A single turn carries every row of the set below to another of its rows. Some are shown first; where does it send the rows asked next?
sef: [ 38  14 -14  -9  19   5  -2  -1  20 -10  31  30  22 -24 -16 -17   9  10
  -1   6   0  -8   8 -11 -28   8 -12  19  -8  12  19 -12]
Tum: [ 36   8  19  -7   9   9   2 -12   6   8   2  -2  -3  12 -14   0   7  20
   6 -10  10 -21   1 -15 -25   6   8  20  18  25   4  13]
tutak: [  3   5   0   4  15  14   6  -3   7   8  -1  31  15   8  -4 -21  17  25
  -4  -6   4   7   3   9  -5 -24   3  14 -24  23  16  21]
tisud: [ 25 -18   6  11   7  -1  -1  12  12 -18  28   2   4   9   5  22   8  21
   2  20 -34  -7   4  -9  -2  29 -12  -8  -3  10  -6 -14]
Diluv: [ 14   2  -8 -13 -19  -4  -5  30  10  -1  25  32   4   7  -5   1  13  23
  -9   6  13  -9  30  -6 -19  13 -28  11   9  28   3 -13]
Sise: [ -7  -9 -14 -10 -18   0  -3  13  13  12  20  10  15  13 -17 -36  31   1
  -5  21 -11  -6 -12  -5 -32   7   1   4 -22  32  -5  -5]
Gom: [ 23  23  -3 -23 -10 -16  -4  29  36  -7  14  -5   2   2 -28 -11  10  10
 -13   6  -5 -17  -4   5 -28  20   3  15  -7  38  -4  -3]
bem: [ 28 -15   5  -2  35  -6   0   8  16   6   7  27   3   7 -18 -14   7  15
  20  -6 -30   9 -18  27 -28  10  17  36 -11  33   6  -5]
fum: [ 13 -24 -17 -20  12 -17  23   5  22   0   8  24 -17   9 -30   9  18  28
  -3   5   7  -7  -9  18 -18  25  -5  -8 -17  29 -18   8]
tunaz: [ 32  -6  18  18  26  10   0  27  31  -8   6  41   4  12 -17  24  18  32
  11 -13 -17  -9 -16   0 -34  13  -4  17   0  29 -10 -10]
Vad: [ -8  -1  -3  -1 -12  11 -13  13   5   4  19  18  13  10 -17 -38  30  11
   1  14  -9 -15  -5  -6 -40  13  -1   9 -32  34  -5 -12]
satet: [ -5   2   6   4  21   7  -4   2  -3   3   2  28  12  22 -11 -27  14  34
   2  -6  -5   2  -6   7 -17 -23 -11  10 -12  19  19  23]
vevu: [ 17   3  16  26   0 -18  22  11  13   3   7  16  -8  11   7  -4   4  29
   9  13  -1  16   7 -10 -25 -20 -10   2 -26  15 -11   8]
Lor: [ 17  -9  -6  18  14  -4  -1  10  12   1  16  20   4  15 -29  -4  25   0
  -6  22 -33  19 -18   4   5  23   0 -15 -23   0   5  -1]
tolu: [  9   1  -3 -11 -10   0   8  35  16  -3  14  35  16  -7 -14   1   6  27
 -15  14   7 -11  29  -8 -25  20 -23  -1   3  24   1 -11]
Gopas: [ 29 -19  -8  17   5  -8  14  24  15   7  10  31  -2  10 -27  -7  -8  24
  25  16  -3 -21  -3  -1 -43  -3   1  11  -8  26 -36 -20]
Sibuz: [ 10  -6   0  25  13 -13  -8   8  11  -3  15   8   0   8 -29  -2  40   2
   3  19 -19  13 -10   2  10  19  -1 -16 -26   7   3  -3]
Vete: [ 21  10  -8  21  26  -4   4 -12  11 -12  21  -2  19   9  -6 -19  -6   7
   3  12  -3 -17  -2 -11  -3 -22   6  12   4  16  -3  14]
Tifod: [ 35  -3  24   5   9   7   0 -16   7  -3   0   1 -12  15 -19   5  13  20
  -5 -11   6 -10  -5 -12 -23  10   9  20   9  29   0  25]
Nozi: [ 18   8 -10  21  13   8  -8 -12   5  -4   6  -6  19  16  -5 -19   2  -1
   9  11  -3 -18   2 -11 -13 -17   3  16  -6  11   8  22]
nazu: [ 34 -39 -21  -5  11 -11   3  -9 -12   2  14  20   9   4 -23   1   6   8
  14   8   4  14   4  10  -8  24   0   2  -8  15  13   6]
kep: [ 26 -44 -24  -3  11  -3   6  -3 -11   3  16  17   4   7 -32   0   2   6
   1  20   2   8  -7  12  -5  22  -2   6 -10   9  11   2]
gazo: [ 17  15  -7 -22 -17 -11 -11  24  36   9  10  -4   5   0 -16  -1   7  14
  -6  12 -12 -23  -7   1 -31  23  -5   3  -1  35   5 -12]
Gofed: [ 27  24  -3 -24 -14 -10  -3  33  37   3  12  -1   7   4 -14 -12  19  10
  -4   9  -2  -8   2   0 -18  21  -1   1  -1  42  -7  -8]
fiz: [  5  12  17  20   3 -14  15  16  15  -1  -6  26  -7  12   7 -14  10  31
   7  13   3   9   8 -14 -22 -23 -14   0 -17  28  -7  -1]
kipe: [ 27 -39 -15  -4  24  -9   8  -2  -8   0  12  23  20  11 -29  -3  11   9
   4  12   5   2  -8  17   0  28  -6  -1   0   3   0   6]
gof: [ 28 -18  -2  25   7  -8  13  23  14   3  11  21   2   6 -20   9   1  27
  23  10  -1 -28  -6   8 -38  -1   7  20  -8  27 -38 -16]
pudok: [ 31  10  -8 -12  18  11  -6  -1  18  -8  34  32  25 -15 -14 -15   7  10
 -18  11   5   1   6  -5 -13  14 -22  15  -2   8  21 -11]
tari: [ 18  13   3  14  21   1   3  -5   3  -9  15  -5  19   2 -12 -29  -2   7
  11  14  -9 -20   0  -3  -9 -23  15  11   4  13   7  21]
Mos: [  8 -17  11   3  11   5  -3   0   9 -10  34   4  -3  10   8  16   3  23
   8  20 -24  -3  10  -9   0  30 -10 -14   8  14  -1  -8]
Suzu: [ 32  -2  24  11  29  24  -5  29  24  -4  12  37  -7   6 -23  15  19  27
  11  -2 -20  -9 -19  -4 -30  15  -3  16   7  24  -2 -18]
zisi: [ 27 -17  -2 -10  32  -7   9  19  11   6  20  27   6  18 -12 -13   6   8
  16   6 -20  12 -18  27 -34  16  14  41  -9  34   5 -15]
Lotuv: [ 14   3  -1  -8 -17  -2   2  36   1  -8  28  32  12   7  -2   0   9  30
 -13  10  -4  -4  31   0 -33  15 -22  13   3  17   6  -7]
sugi: [ 27  -3  -5  33  29  -7   6  21   7  -9  25  29   9  29 -34 -18  27  17
  -9  21 -17 -15  12   1 -19  10  -4  25   0   3 -18 -20]
zufu: [ -6  -4   1   2  22  14   5   2   1   7   7  26  12  24   3 -20  23  35
  -3  -8  -1   7 -14   9 -15 -17   0   9 -11  25   7  25]
neso: [ 29 -13   2  19   4  -9  17  27  11   5   8  29  -6  20 -28   0  -1  17
  23   6  -6 -30  -4   5 -41   5  -6  24   0  25 -37   1]
rit: [ 12 -17 -21 -21  16 -18  18   1  30   0   5  12 -16  10 -29  -4  19  37
  -2  11   2   0  -5   6 -12  14  -6 -20 -10  28 -16  10]
doda: [ 43  -3  27  16  16  14   9  34  30  -9  10  34  -5   9 -17  13  10  32
  12   0 -22  -7 -14   9 -20   3  -7  26   0  30  -3 -16]
kedi: [ 19 -13   1  45  28  -2   9  19   6 -10  21  24   9  26 -33 -17  24  19
   9  22 -10 -18  17   3 -25   4  -4  23  -8  -2 -12  -8]
Suzol: [ 10 -21  -5  18  13 -19  -1   8  14  -4  18  13   5  15 -17  -3  33   4
   5  23 -30  10 -23  15  10  10   1 -12 -13   9  10 -12]

Nozi turns into tolu
kedi turns into fiz
Where do these go?
Vete turns into Lotuv
sugi turns into vevu
Lor turns into gof

